128 stands for zero in the data rows.
Here is a table of points, one per row:
[111 135  94 168 150 112  96 101 129 102 119 123 153 146 118 138 142  65 120  96  95 123 157 114]
[ 76 139 104  92 142 161 119 158 152 156  97  92 129 119 142  99 102 163 176 211 112 145 148 126]
[142 206 172 224  87 154 142  83 172 126 136 125 161 122 155 115  72 154 117 120 123 128 147 169]
[143 179 178 133  67 131 159 107 134  83 134 122 163 107 127  70  86 127  77 106 125 150 133 141]
[ 64 219  95 241 161   5  42 108 207 124 124  77  49 139 145  94 239  63 116 153  26 140 162  98]
[ 25  97 100 109 188  83  83 197 142 184  80  77  91  91 163 105 197 192 112 241  63 142 199  54]
[136 185 145 185  97 150 141 146 114 148 153 147 150 130 159  93  83 190 137 169 125 137  98 106]
[175 187 182 255  75 192 172  38  98 131 168 140 170  97 137  87  87 128 107 118  71 140  93  92]
[134  48 165 124 183 140 128 160 150 143 130 193 131 164 157  76 136 173 136 155  91 128 135 114]
[144 103 161 166 133 114  66 161 144 117 129 175 160 125 153 139 158 157 127 141  98 119 117 117]
[155 148 124 141  90 126 142 128 136 125 199 131 119  74 144 133 128 105  55  73 124 151 151  95]
[127  92 116  92 136 114 107  91 130 140 142 142 129 130 135 115 189 116 119 168  97 115 134 142]
[185 122 133 165 102 121 143  67 134  87 136 112 138 106  95 130  85  52 122  25 143 155  82 178]
[137 129 119 126  88 209 203 176  97 202 169 117 142  75 159 117  76 210 154 140 130 204 118  50]
[185 117 118 132 117 170 178  80 106 160 163 113 154 106 128 142 116  42 142  80 149 102  78 137]
[188  80 125 128 101 104 141 110  94 117 163 110 126 124  99 145 149 101 169  62 174 100  82 130]
[123 155 150 110 141  86 145 128 143 128 108 110 111 120  89 170 108 154 140 120 198 143 148 110]
[141  76 131  89 119 144 152 140 122  38  83 159 122 148  88 140  64 129  89  92 153  99 165 147]
[111 153 117 101 178  89  91 152 187 100  87 127  99 158 160 161 192  34 142 124  80 151 145 135]
[ 96 131 162 185 101 136  96 129 158 133 125 206 130 176 140 119 128 139 161 103 103 169 163 143]
[ 79 159 107 112 162 115 103 173 164 169 124  48 114 151 132 122 157 154 209 210 106 138 128 103]
[152 127 135 171 111 119 160 120  92  89 149 150 128  93 130 118 155  86 149 121 136  96  88 155]
[108  92 133  47 129 160 151 147  95  76  93 158 134 138 103 173  87 120 124 126 204 144 129 174]
[117  88 173  50 153 132 136 162  93 131 111 121 116 126 110  41  97 136 138 158 146 147 126  71]
[100 154 100 117 126 131 130 124 108 140 130 100 126 142 110 157  87 149 127 139 163 159 139 103]
[133 130 135 121 138 157 156  90  96 125 126 118 144 126  94 154  92 103 128  99 154 164 110  87]
[191 180 150 187  86 132 174 100 139 167 165 125 145 102 137  87  92 154 142 110  77 107  68 105]
[ 80 147 152 132 124 197 151 158 130 157 117  90 154 151 143 107  89 192  80 161 148 112 134 143]
[114 156  88 127 143  90 114 120 130  98 124  71 118 134 104 160 127 124  58  92 159 121 102 147]
[145  95 133  72 151 118 168 134 126 125 126 134 113 121 105 170 127 149  96 102 117 108 226 125]
[163  87 118 119 157 138 102 105 104 127 132 146 135 148 121 148 161  95 120 110 124 137 108 121]
[117 137 151 147  79 204 179 140 130 198 165 126 114  90 118 153  72 187  78  95 148 157 133  73]
[161 130 112 124 137 105 124 118 103 121 117  84 146 124 129 127 135  98 159 133 113 133 107 159]
[171 142 169 205  69 189 176  92 133 111 162 162 163 102 121 108 104 136 130 135  88 100 116 135]
[139 105 124  87 117 144 152 134  92 174 146 135 136 123 135 110 144 107 130 147 113  45 142 118]
[125  95 121  16  90 147 189 146 118 142 139 100 121  70 122 162  65 200 120 119 198 148 177  84]
[121 105 139  82 150  79  78 163 108 104 127  84 125 183 111  95 153 149 142 182 117  48 106 160]
[141  77 116 121 123 122 116 166 106 104 116 180 142 126 117  97 145 113 123 112 145  97 130 138]
[120 173 123 178 141 111  82 129 112  98 118 127 143 162 125 139 142  91 135 179 108 132  98 170]
[142 163 156 171 110 158 126 124 128 146 145 134 143 108 188  72  96  82 135 182  84 114  88 127]
[174  62 122 109 144 137 128 185 128 165 154 134 138 116 158 127 169 180 135 112 111 110 128 107]
[114  99  95  86 170  78  83  91 114  90  96 161 106 180  76 185 147 135 105 114 156 152 143 159]
[133 145  94  96  89 129 126 131 222 158 159 123 140  96 135 153  93 149 152 136 159 115 108 113]
[107 123 141 100 128 117 133 118  91 159 151 105 135 136 123 116 147 133 175 143 117 134  87 124]
[142 115 145 159  50 162 213 110  71 217 153 252 142  99 145 148 122 119 148  83 149 139  90 109]
[163  90 153 150 119 124 109 119 113  90 133 177 148 164  87 161 163  77 131 131 123 128 108 214]
[ 80 144 143 172 126 108 107 152 160 130 127 128 129 158 176 138 179 170  82 138  69 122 179 100]
[107 157 137  77 137  88  91 130 116   0 101 133 133 147 149 142  91 157 149 128 184 110 119 179]
[ 89 158  78  90 123  85  61 143 143 171 111 137  79 128 169 147  97 142 149 133 131 141 153 125]
[155 103 136 129 133 125 132 157 116 141 127 175 132 157 132 111 164 124 133 155 119  83 157 138]
[134 154 103 120 131 120 128 116 120 145 122  94 115 113 123 140 115 163 142 112 129 126 161 104]
[108 110 101  73 172 133 150 147 106 133 119 114 110 107 104 110 131 130 153 146 180 136 111 106]
[ 42 172  97 174 196  70  69  96 134  89  75  80  83 157 107 177 162  59 154 160 167 156 107 174]
[ 55  97  89  48 155 148  78 169 136 146  67 131 103 193 121 142 131 162 136 176 145 167 182 159]
[112  48 111  60 231 125 107 139 128 115  93 136 122 174  93 144 194 116 155 155 157 102 142 135]
[102 170 188 172 125 124  96 102 156  88 107 112 106 158 130 119 114 113 139 191 111  96 146 179]
[126 104 106 103 141 110 144 122 129 122 138  95 105 132 120 146 160  87 121  53 120 138 146 120]
[126 128 112 105 119 106 129 133 152 142 111 119  80  66 136 155 131 129  49  75 147 123 135  82]
[147  86 197  88 115 155 126 138 119  67 127 169 139 178  89  79  79 131  75 136 190 120  86 169]
[156  74  87 105 137 134 124 127 116 139 134 143 134 111 132 111 158 125 128 123 113 127 102 125]
[109 115 110 126 149 121  98  84 136 133 139 187  93 143 100 191 158  73  82  96 138 114 142 176]
[ 89 133 107 148 125 111 113 124 136 166 149 169 113 121 175 141 151 131 101 120  92 148 180  99]
[176 153 160 151  88 204 147 133 123 110  35 137 168 123 134  91  72 193 140 101 128 115 112 124]
[131 153  96 146 156  51  98 122 156 133 130  90 113  93 135 101 211 105 140  80 130 106 130 150]
[159 129 140 172 137 126 133 130 148 108 137 131 167 145 135 110 126 185 140 119 105  95 112 145]
[114 190 101 132 120 127 136 132 156 130 139  87 123 112 156 143 133 122 130 123 121 151 124 123]
[181  71 130 103 133 164 157 114 100 109 145 159 146 141  86 146 108 130 174  89 166 132 100 162]
[155 143 121 117 103 148 176 151 133 151 149  95 138 101 131 100 145  62 134 153 117 139  96 114]
[131 164 108 137 128 112 125 114 122 141 126  67 103 109 124 170 123 111 143 140 124 158 133 125]
Along one direction, these points spread out more than along any other. Where along it does each point below lie, from 0 to 99? The average is 50, and the first point in the table lies past the average.
[ 89 133 107 148 125 111 113 124 136 166 149 169 113 121 175 141 151 131 101 120  92 148 180  99] 56
[126 104 106 103 141 110 144 122 129 122 138  95 105 132 120 146 160  87 121  53 120 138 146 120] 55
[131 153  96 146 156  51  98 122 156 133 130  90 113  93 135 101 211 105 140  80 130 106 130 150] 66
[163  90 153 150 119 124 109 119 113  90 133 177 148 164  87 161 163  77 131 131 123 128 108 214] 50
[137 129 119 126  88 209 203 176  97 202 169 117 142  75 159 117  76 210 154 140 130 204 118  50] 24
[134  48 165 124 183 140 128 160 150 143 130 193 131 164 157  76 136 173 136 155  91 128 135 114] 53
[159 129 140 172 137 126 133 130 148 108 137 131 167 145 135 110 126 185 140 119 105  95 112 145] 44
[123 155 150 110 141  86 145 128 143 128 108 110 111 120  89 170 108 154 140 120 198 143 148 110] 53
[ 80 144 143 172 126 108 107 152 160 130 127 128 129 158 176 138 179 170  82 138  69 122 179 100] 63
[139 105 124  87 117 144 152 134  92 174 146 135 136 123 135 110 144 107 130 147 113  45 142 118] 47
[114 156  88 127 143  90 114 120 130  98 124  71 118 134 104 160 127 124  58  92 159 121 102 147] 57
[ 96 131 162 185 101 136  96 129 158 133 125 206 130 176 140 119 128 139 161 103 103 169 163 143] 50
[185 122 133 165 102 121 143  67 134  87 136 112 138 106  95 130  85  52 122  25 143 155  82 178] 32
[126 128 112 105 119 106 129 133 152 142 111 119  80  66 136 155 131 129  49  75 147 123 135  82] 51
[107 157 137  77 137  88  91 130 116   0 101 133 133 147 149 142  91 157 149 128 184 110 119 179] 59
[142 206 172 224  87 154 142  83 172 126 136 125 161 122 155 115  72 154 117 120 123 128 147 169] 31
[111 135  94 168 150 112  96 101 129 102 119 123 153 146 118 138 142  65 120  96  95 123 157 114] 59
[121 105 139  82 150  79  78 163 108 104 127  84 125 183 111  95 153 149 142 182 117  48 106 160] 69
[191 180 150 187  86 132 174 100 139 167 165 125 145 102 137  87  92 154 142 110  77 107  68 105] 24
[131 164 108 137 128 112 125 114 122 141 126  67 103 109 124 170 123 111 143 140 124 158 133 125] 55
[125  95 121  16  90 147 189 146 118 142 139 100 121  70 122 162  65 200 120 119 198 148 177  84] 38
[ 25  97 100 109 188  83  83 197 142 184  80  77  91  91 163 105 197 192 112 241  63 142 199  54] 88
[143 179 178 133  67 131 159 107 134  83 134 122 163 107 127  70  86 127  77 106 125 150 133 141] 31
[155 143 121 117 103 148 176 151 133 151 149  95 138 101 131 100 145  62 134 153 117 139  96 114] 42
[133 145  94  96  89 129 126 131 222 158 159 123 140  96 135 153  93 149 152 136 159 115 108 113] 45
[141  77 116 121 123 122 116 166 106 104 116 180 142 126 117  97 145 113 123 112 145  97 130 138] 50
[109 115 110 126 149 121  98  84 136 133 139 187  93 143 100 191 158  73  82  96 138 114 142 176] 59
[134 154 103 120 131 120 128 116 120 145 122  94 115 113 123 140 115 163 142 112 129 126 161 104] 51
[102 170 188 172 125 124  96 102 156  88 107 112 106 158 130 119 114 113 139 191 111  96 146 179] 58
[163  87 118 119 157 138 102 105 104 127 132 146 135 148 121 148 161  95 120 110 124 137 108 121] 52
[176 153 160 151  88 204 147 133 123 110  35 137 168 123 134  91  72 193 140 101 128 115 112 124] 28
[111 153 117 101 178  89  91 152 187 100  87 127  99 158 160 161 192  34 142 124  80 151 145 135] 78
[ 79 159 107 112 162 115 103 173 164 169 124  48 114 151 132 122 157 154 209 210 106 138 128 103] 73
[114  99  95  86 170  78  83  91 114  90  96 161 106 180  76 185 147 135 105 114 156 152 143 159] 69
[127  92 116  92 136 114 107  91 130 140 142 142 129 130 135 115 189 116 119 168  97 115 134 142] 61
[141  76 131  89 119 144 152 140 122  38  83 159 122 148  88 140  64 129  89  92 153  99 165 147] 45
[108  92 133  47 129 160 151 147  95  76  93 158 134 138 103 173  87 120 124 126 204 144 129 174] 48
[142 115 145 159  50 162 213 110  71 217 153 252 142  99 145 148 122 119 148  83 149 139  90 109] 17
[188  80 125 128 101 104 141 110  94 117 163 110 126 124  99 145 149 101 169  62 174 100  82 130] 40
[107 123 141 100 128 117 133 118  91 159 151 105 135 136 123 116 147 133 175 143 117 134  87 124] 51
[175 187 182 255  75 192 172  38  98 131 168 140 170  97 137  87  87 128 107 118  71 140  93  92] 13
[117  88 173  50 153 132 136 162  93 131 111 121 116 126 110  41  97 136 138 158 146 147 126  71] 50
[ 76 139 104  92 142 161 119 158 152 156  97  92 129 119 142  99 102 163 176 211 112 145 148 126] 61
[155 103 136 129 133 125 132 157 116 141 127 175 132 157 132 111 164 124 133 155 119  83 157 138] 53
[ 80 147 152 132 124 197 151 158 130 157 117  90 154 151 143 107  89 192  80 161 148 112 134 143] 43
[156  74  87 105 137 134 124 127 116 139 134 143 134 111 132 111 158 125 128 123 113 127 102 125] 50
[120 173 123 178 141 111  82 129 112  98 118 127 143 162 125 139 142  91 135 179 108 132  98 170] 60
[152 127 135 171 111 119 160 120  92  89 149 150 128  93 130 118 155  86 149 121 136  96  88 155] 41
[145  95 133  72 151 118 168 134 126 125 126 134 113 121 105 170 127 149  96 102 117 108 226 125] 53
[117 137 151 147  79 204 179 140 130 198 165 126 114  90 118 153  72 187  78  95 148 157 133  73] 25
[ 42 172  97 174 196  70  69  96 134  89  75  80  83 157 107 177 162  59 154 160 167 156 107 174] 82
[181  71 130 103 133 164 157 114 100 109 145 159 146 141  86 146 108 130 174  89 166 132 100 162] 36
[171 142 169 205  69 189 176  92 133 111 162 162 163 102 121 108 104 136 130 135  88 100 116 135] 22
